In the data rows, the value 50 means zero.
Here are some points, one per row:
tensor([44., 51., 64., 39., 38., 41., 60., 61., 50., 64., 56., 57., 39.,
        40., 45., 42., 56., 49., 54., 52., 60., 52., 36., 52., 55., 58.,
        47., 50., 46., 45., 63., 71.])
tensor([61., 49., 26., 51., 44., 39., 65., 49., 53., 48., 58., 45., 44.,
        48., 56., 54., 58., 37., 44., 42., 51., 63., 50., 55., 40., 65.,
        55., 37., 30., 50., 43., 49.])
tensor([46., 47., 62., 26., 52., 63., 54., 45., 46., 58., 45., 66., 42.,
        52., 55., 62., 49., 47., 56., 43., 51., 51., 45., 41., 47., 50.,
        62., 48., 37., 78., 54., 39.])
tensor([61., 55., 43., 46., 35., 64., 45., 32., 39., 50., 64., 50., 71.,
        48., 42., 54., 53., 72., 40., 45., 49., 58., 45., 67., 44., 64.,
        62., 66., 46., 59., 65., 68.])
tensor([37., 46., 55., 53., 50., 38., 53., 48., 48., 47., 70., 46., 56.,
        69., 52., 66., 57., 47., 64., 62., 49., 37., 59., 43., 47., 60.,
        61., 61., 48., 59., 55., 39.])
tensor([61., 56., 39., 39., 55., 50., 34., 38., 65., 45., 49., 33., 51.,
        47., 26., 43., 45., 44., 58., 51., 30., 56., 71., 45., 54., 65.,
        33., 57., 27., 41., 59., 43.])
tensor([55., 62., 43., 47., 37., 45., 45., 64., 36., 62., 52., 42., 40.,
        43., 43., 39., 43., 49., 79., 36., 47., 62., 46., 52., 42., 57.,
        43., 69., 64., 56., 54., 54.])
tensor([49., 50., 65., 46., 51., 37., 50., 34., 44., 63., 67., 47., 57.,
        41., 66., 59., 55., 51., 36., 53., 43., 69., 38., 57., 52., 33.,
        59., 49., 53., 33., 51., 43.])
tensor([36., 59., 64., 40., 43., 48., 52., 60., 68., 60., 50., 61., 59.,
        57., 41., 55., 44., 62., 45., 58., 68., 55., 64., 49., 52., 39.,
        49., 20., 55., 41., 49., 36.])
tensor([58., 55., 61., 57., 48., 60., 49., 50., 58., 55., 53., 42., 56.,
        65., 67., 36., 60., 32., 46., 63., 49., 49., 51., 63., 54., 61.,
        50., 57., 57., 58., 19., 44.])
tensor([53., 63., 54., 60., 51., 66., 46., 66., 51., 46., 48., 58., 60.,
        48., 45., 56., 63., 26., 59., 45., 52., 53., 70., 69., 48., 37.,
        47., 48., 47., 52., 68., 49.])
tensor([56., 59., 56., 64., 56., 58., 37., 33., 50., 55., 54., 47., 34.,
        41., 53., 30., 72., 52., 53., 53., 44., 39., 36., 41., 58., 48.,
        39., 49., 41., 43., 59., 26.])
tensor([57., 54., 64., 58., 52., 36., 38., 42., 61., 57., 53., 43., 44.,
        70., 28., 36., 27., 55., 35., 53., 60., 46., 49., 75., 32., 40.,
        39., 41., 50., 62., 44., 47.])
tensor([46., 25., 40., 57., 53., 61., 37., 62., 23., 54., 42., 58., 54.,
        46., 43., 57., 65., 49., 32., 72., 44., 37., 46., 51., 52., 44.,
        36., 40., 56., 64., 43., 49.])
tensor([42., 45., 53., 52., 57., 50., 51., 60., 50., 58., 50., 36., 47.,
        62., 53., 51., 42., 62., 60., 34., 44., 46., 39., 41., 41., 64.,
        50., 36., 56., 70., 37., 43.])
tensor([64., 66., 47., 44., 46., 45., 42., 52., 42., 41., 34., 59., 65.,
        38., 43., 55., 62., 56., 65., 43., 60., 48., 47., 31., 73., 45.,
        62., 56., 50., 55., 44., 43.])
tensor([45., 50., 47., 42., 40., 54., 53., 69., 52., 52., 45., 38., 60.,
        58., 43., 48., 62., 60., 30., 53., 50., 67., 58., 54., 40., 46.,
        32., 68., 50., 41., 51., 39.])
tensor([58., 65., 37., 46., 45., 43., 62., 45., 36., 64., 55., 65., 55.,
        58., 80., 21., 52., 54., 50., 56., 54., 30., 72., 41., 39., 62.,
        35., 26., 49., 55., 59., 56.])
tensor([46., 50., 53., 38., 36., 58., 53., 37., 39., 52., 62., 44., 48.,
        58., 44., 70., 59., 51., 47., 59., 64., 24., 54., 48., 55., 63.,
        45., 39., 69., 52., 54., 54.])
tensor([56., 55., 39., 66., 60., 53., 45., 52., 48., 65., 41., 70., 42.,
        57., 34., 52., 55., 56., 64., 58., 33., 58., 41., 47., 40., 34.,
        58., 53., 51., 24., 53., 58.])
tensor([34., 47., 59., 44., 34., 66., 63., 42., 62., 40., 54., 55., 54.,
        48., 48., 48., 51., 39., 56., 46., 56., 52., 47., 46., 49., 53.,
        48., 40., 70., 46., 48., 59.])
tensor([54., 37., 67., 62., 50., 43., 55., 51., 35., 46., 36., 55., 57.,
        53., 44., 45., 65., 59., 49., 25., 36., 30., 64., 52., 46., 52.,
        57., 45., 54., 42., 37., 53.])
tensor([55., 33., 56., 52., 57., 52., 58., 41., 70., 51., 37., 63., 56.,
        37., 51., 51., 43., 28., 61., 39., 56., 49., 48., 65., 39., 59.,
        59., 47., 48., 39., 43., 48.])
tensor([43., 63., 54., 77., 58., 49., 71., 44., 56., 50., 42., 44., 49.,
        56., 44., 40., 47., 43., 31., 52., 40., 53., 46., 52., 46., 46.,
        46., 57., 51., 57., 48., 61.])
tensor([63., 29., 52., 55., 35., 67., 59., 48., 48., 50., 49., 59., 45.,
        59., 40., 48., 49., 50., 62., 55., 52., 59., 56., 55., 65., 30.,
        51., 67., 69., 55., 39., 40.])
tensor([72., 55., 30., 35., 62., 48., 67., 49., 57., 34., 51., 32., 45.,
        61., 34., 52., 60., 45., 33., 57., 68., 39., 40., 40., 40., 39.,
        78., 56., 52., 39., 61., 56.])
tensor([56., 50., 52., 44., 53., 29., 46., 58., 59., 49., 41., 38., 92.,
        58., 60., 49., 51., 32., 56., 52., 27., 54., 52., 20., 46., 54.,
        63., 44., 65., 52., 46., 55.])
tensor([54., 40., 60., 44., 29., 44., 43., 46., 56., 39., 57., 41., 56.,
        60., 54., 47., 54., 42., 49., 42., 59., 35., 27., 52., 61., 52.,
        18., 50., 34., 34., 49., 59.])
tensor([63., 54., 50., 53., 54., 47., 29., 43., 66., 21., 43., 31., 38.,
        37., 63., 67., 60., 54., 43., 43., 55., 51., 59., 55., 52., 38.,
        52., 32., 64., 59., 42., 70.])
tensor([41., 45., 45., 51., 34., 48., 34., 48., 50., 64., 25., 42., 31.,
        37., 63., 71., 58., 36., 30., 29., 43., 51., 69., 43., 36., 49.,
        58., 71., 53., 27., 41., 46.])
tensor([59., 65., 60., 40., 65., 53., 46., 48., 49., 52., 41., 39., 43.,
        56., 59., 43., 32., 46., 45., 48., 61., 32., 33., 50., 60., 44.,
        59., 60., 46., 35., 25., 54.])
tensor([49., 42., 40., 50., 67., 66., 52., 35., 53., 50., 48., 34., 46.,
        71., 51., 66., 40., 52., 73., 48., 43., 48., 52., 53., 51., 52.,
        38., 48., 34., 43., 65., 44.])
tensor([47., 56., 39., 56., 36., 55., 49., 46., 49., 48., 61., 55., 40.,
        54., 39., 67., 36., 59., 54., 64., 38., 56., 53., 63., 43., 50.,
        44., 45., 48., 38., 42., 53.])
tensor([49., 43., 63., 49., 53., 52., 54., 60., 40., 43., 46., 53., 51.,
        30., 47., 49., 38., 54., 39., 55., 40., 47., 43., 51., 49., 64.,
        60., 50., 52., 59., 52., 34.])
tensor([35., 50., 22., 43., 60., 30., 42., 56., 67., 58., 50., 52., 70.,
        58., 51., 43., 44., 54., 39., 37., 46., 51., 37., 59., 52., 36.,
        34., 55., 50., 68., 53., 57.])
tensor([46., 36., 56., 31., 65., 62., 63., 48., 62., 61., 68., 57., 34.,
        51., 43., 46., 55., 40., 47., 43., 26., 37., 52., 34., 60., 35.,
        46., 46., 51., 59., 56., 60.])
tensor([55., 42., 51., 51., 61., 47., 49., 60., 51., 26., 61., 64., 37.,
        64., 57., 48., 37., 39., 33., 46., 56., 69., 50., 36., 62., 70.,
        50., 65., 67., 44., 47., 46.])
tensor([50., 42., 52., 35., 58., 68., 35., 46., 35., 44., 46., 57., 58.,
        45., 46., 40., 34., 49., 63., 55., 59., 55., 42., 50., 22., 45.,
        42., 49., 61., 53., 63., 32.])
tensor([52., 58., 45., 49., 36., 55., 53., 46., 62., 56., 50., 54., 60.,
        45., 73., 43., 18., 55., 49., 75., 40., 27., 65., 41., 55., 45.,
        68., 58., 50., 51., 59., 60.])
tensor([58., 56., 41., 49., 46., 47., 64., 43., 45., 47., 53., 49., 52.,
        40., 46., 58., 27., 55., 45., 48., 57., 44., 35., 28., 45., 47.,
        24., 53., 48., 47., 34., 60.])
tensor([48., 52., 33., 32., 55., 32., 66., 54., 43., 34., 67., 61., 51.,
        59., 64., 32., 54., 59., 44., 32., 38., 37., 60., 77., 55., 22.,
        40., 67., 67., 46., 58., 48.])
tensor([45., 44., 38., 52., 48., 53., 44., 43., 28., 32., 41., 60., 39.,
        68., 51., 47., 38., 56., 53., 48., 41., 71., 48., 43., 69., 42.,
        68., 19., 50., 26., 48., 52.])
tensor([41., 50., 52., 48., 75., 59., 67., 56., 44., 51., 58., 45., 56.,
        30., 44., 47., 51., 51., 58., 61., 52., 51., 71., 59., 55., 57.,
        43., 35., 54., 30., 29., 49.])
tensor([52., 41., 58., 62., 36., 45., 52., 59., 61., 36., 29., 57., 51.,
        53., 62., 58., 55., 64., 61., 54., 48., 38., 32., 57., 47., 64.,
        48., 46., 64., 48., 65., 36.])
tensor([55., 57., 49., 55., 34., 44., 46., 54., 60., 25., 69., 69., 42.,
        39., 40., 46., 56., 45., 44., 63., 35., 51., 43., 46., 43., 51.,
        73., 46., 53., 51., 44., 44.])
tensor([24., 62., 52., 57., 53., 34., 47., 21., 43., 40., 43., 56., 50.,
        52., 51., 49., 61., 57., 43., 62., 43., 56., 62., 53., 64., 56.,
        41., 48., 51., 71., 38., 51.])
These points spread out most along one direction. How many in every 100 of the points above lie lower along it than each point below? Answers are rounded to whole numbers. More than half of the points above lie lower than the first one.
tensor([28., 45., 42., 54., 52., 61., 60., 43., 59., 56., 35., 47., 48.,
        48., 56., 34., 68., 59., 70., 62., 73., 54., 43., 48., 51., 50.,
        65., 54., 44., 58., 54., 60.]) 46
tensor([55., 25., 56., 49., 66., 37., 44., 64., 55., 64., 61., 44., 39.,
        37., 50., 54., 63., 69., 60., 63., 59., 42., 62., 51., 48., 56.,
        49., 48., 57., 46., 38., 64.]) 46
tensor([34., 63., 38., 67., 61., 67., 33., 53., 56., 53., 72., 62., 61.,
        46., 46., 53., 46., 61., 47., 30., 57., 44., 44., 53., 62., 58.,
        56., 54., 46., 43., 45., 44.]) 52
tensor([48., 39., 44., 57., 29., 60., 46., 58., 62., 52., 41., 38., 53.,
        50., 54., 46., 38., 64., 50., 46., 46., 43., 57., 44., 47., 47.,
        61., 39., 29., 70., 40., 52.]) 54
tensor([38., 47., 51., 48., 69., 39., 25., 54., 43., 57., 35., 67., 39.,
        50., 37., 50., 45., 32., 47., 47., 62., 54., 57., 49., 40., 56.,
        49., 59., 40., 51., 64., 68.]) 39
tensor([71., 63., 51., 54., 56., 65., 41., 65., 50., 72., 35., 46., 47.,
        61., 52., 58., 42., 52., 42., 48., 59., 57., 42., 55., 70., 78.,
        46., 41., 56., 50., 52., 65.]) 41
tensor([52., 70., 60., 40., 60., 55., 47., 69., 47., 46., 40., 55., 36.,
        53., 65., 73., 64., 54., 59., 57., 45., 59., 46., 61., 36., 41.,
        40., 63., 26., 54., 45., 47.]) 37
tensor([65., 59., 66., 50., 65., 49., 61., 39., 54., 39., 48., 51., 54.,
        54., 60., 43., 42., 69., 34., 54., 54., 64., 51., 32., 44., 52.,
        51., 61., 47., 49., 68., 54.]) 67
tensor([55., 42., 30., 61., 44., 39., 57., 39., 56., 64., 56., 64., 49.,
        34., 51., 53., 57., 45., 54., 34., 72., 68., 49., 46., 55., 42.,
        50., 56., 47., 52., 55., 38.]) 39
tensor([56., 42., 58., 70., 43., 26., 66., 59., 36., 52., 53., 48., 56.,
        40., 43., 64., 37., 31., 54., 54., 60., 45., 51., 50., 60., 47.,
        53., 61., 34., 57., 58., 43.]) 41
tensor([31., 49., 60., 59., 45., 56., 40., 61., 35., 42., 70., 28., 56.,
        45., 51., 46., 54., 43., 54., 48., 58., 60., 54., 29., 35., 37.,
        54., 53., 37., 56., 53., 59.]) 46
tensor([39., 55., 51., 50., 49., 39., 46., 57., 47., 53., 40., 30., 36.,
        33., 44., 54., 52., 45., 49., 48., 49., 54., 47., 67., 59., 56.,
        57., 48., 66., 49., 61., 31.]) 20
tensor([50., 37., 57., 44., 52., 52., 56., 43., 41., 54., 50., 43., 53.,
        33., 60., 34., 48., 48., 53., 48., 39., 63., 45., 61., 64., 47.,
        48., 42., 32., 59., 59., 45.]) 67
